In the data rows, 128 means zero.
Here are some numbered points:
"164 188 143 132 191 124 130 157 154 146 164 115" 0
"145 136 107 136 129 113 171 116 147 176 132 196" 1
"192 183 139 143 194 154 143 172 146 202 213 163" 2
"118 104 113 142 79 122 149 106 112 107 123 128" 3
"96 101 93 100 92 95 124 111 95 107 97 105" 4
"163 155 142 186 145 159 185 150 150 163 146 157" 5
"114 132 108 100 90 94 139 111 122 129 114 160" 6
"114 109 96 95 118 102 118 88 99 109 96 105" 7
"74 93 149 124 134 137 85 140 106 85 96 77" 8
"155 173 147 144 149 133 176 129 160 183 167 197" 9
"137 127 88 98 107 103 86 90 102 122 138 105" 10
"156 136 137 146 129 135 184 128 172 184 140 187" 11
"114 122 146 173 143 169 158 149 176 129 131 175" 12
"135 149 116 135 119 109 123 115 129 156 167 163" 13
"108 128 126 128 125 125 133 124 123 112 117 138" 14
"104 95 118 132 95 140 113 131 132 112 99 123" 15
"141 143 136 139 149 124 159 143 139 122 136 127" 16
"131 123 105 107 102 107 103 114 113 149 112 145" 17
"98 98 157 165 175 179 115 153 148 108 114 116" 18
"156 143 131 126 119 121 133 133 171 172 176 183" 19
"57 86 128 133 105 139 89 92 121 82 88 108" 20
"76 97 129 120 96 152 95 93 138 71 76 124" 21
"93 100 150 145 129 155 103 172 123 96 107 83" 22
"84 71 105 118 69 119 137 104 112 75 99 109" 23
"136 107 153 152 135 162 142 105 166 113 120 153" 24
"85 77 140 137 99 149 108 102 161 76 83 125" 25
"127 119 127 91 114 88 126 90 122 149 106 119" 26
"182 188 188 134 182 138 150 168 128 166 172 134" 27
"165 176 135 128 174 128 133 145 138 168 194 115" 28
"118 75 98 80 121 88 95 99 97 100 77 64" 29
"147 110 122 103 121 89 111 120 125 123 104 70" 30
"183 210 203 179 174 155 190 199 196 214 191 188" 31
"82 111 131 128 106 120 121 129 110 85 104 125" 32
"126 134 138 167 127 144 163 153 143 146 141 162" 33
"140 147 128 118 135 133 161 123 155 142 156 149" 34
"45 74 79 95 61 82 110 75 63 58 51 71" 35
"125 123 153 207 127 200 147 150 176 139 148 166" 36
"181 168 174 154 156 149 149 169 164 188 163 141" 37
"139 164 116 109 164 118 96 145 97 132 161 106" 38
"128 134 170 190 102 190 150 124 180 125 147 177" 39
"152 158 130 110 123 115 161 144 133 167 162 164" 40
"186 169 156 137 166 137 165 154 159 165 171 147" 41
"103 122 144 141 142 146 122 135 106 123 104 137" 42
Which point above is nearest to each new point, looking only along the 2 directions in which the numbered points spread most? Its number follows each.
"106 94 102 73 90 93 106 92 88 88 83 76" 29
"144 149 107 108 163 102 101 111 106 137 151 111" 38
"97 100 162 147 111 160 117 122 162 92 111 150" 18
"166 161 94 106 154 107 123 131 134 150 158 115" 38
"95 88 46 93 68 75 100 81 105 122 66 134" 29
"171 166 153 138 134 145 141 124 156 164 160 154" 19
"99 75 81 90 82 88 115 96 84 78 73 88" 29
"170 162 157 95 145 128 141 144 147 166 159 177" 0
"112 101 114 146 110 123 151 132 111 111 107 107" 3
"135 138 106 104 117 106 131 117 115 148 150 152" 38
"114 97 93 70 88 91 64 74 76 101 86 67" 29
"127 122 143 145 110 141 156 134 127 116 135 138" 42
"124 111 138 175 119 130 172 130 131 100 125 113" 42
"104 111 112 116 114 114 123 119 120 110 111 126" 3
"153 165 116 95 165 107 151 136 114 157 152 106" 38
"53 88 74 61 52 64 81 35 86 73 71 110" 35
"153 125 141 156 119 170 166 132 140 142 134 148" 33
"144 146 134 132 148 118 124 130 125 135 148 136" 13
"190 204 143 148 147 149 199 164 188 205 180 198" 2
"96 111 94 94 105 79 80 114 89 82 110 76" 29
"100 104 132 131 102 167 116 136 136 91 97 134" 22
"171 154 179 141 152 136 162 153 169 158 147 152" 11
"163 182 160 154 146 150 159 152 136 158 142 167" 11
"121 113 110 132 130 135 113 121 107 109 116 104" 3
"175 168 121 134 176 112 118 146 127 146 163 128" 40
"113 109 119 141 109 155 117 116 145 89 110 153" 22
"47 81 86 72 89 78 75 76 88 84 75 86" 35
"165 170 162 135 153 116 132 144 127 152 158 122" 40
"156 180 145 145 157 120 143 167 124 136 156 98" 40
"75 85 160 148 156 170 118 156 122 92 91 109" 22
"217 218 144 161 212 163 185 194 170 190 227 188" 31
"152 129 135 127 116 123 135 125 126 140 122 139" 16
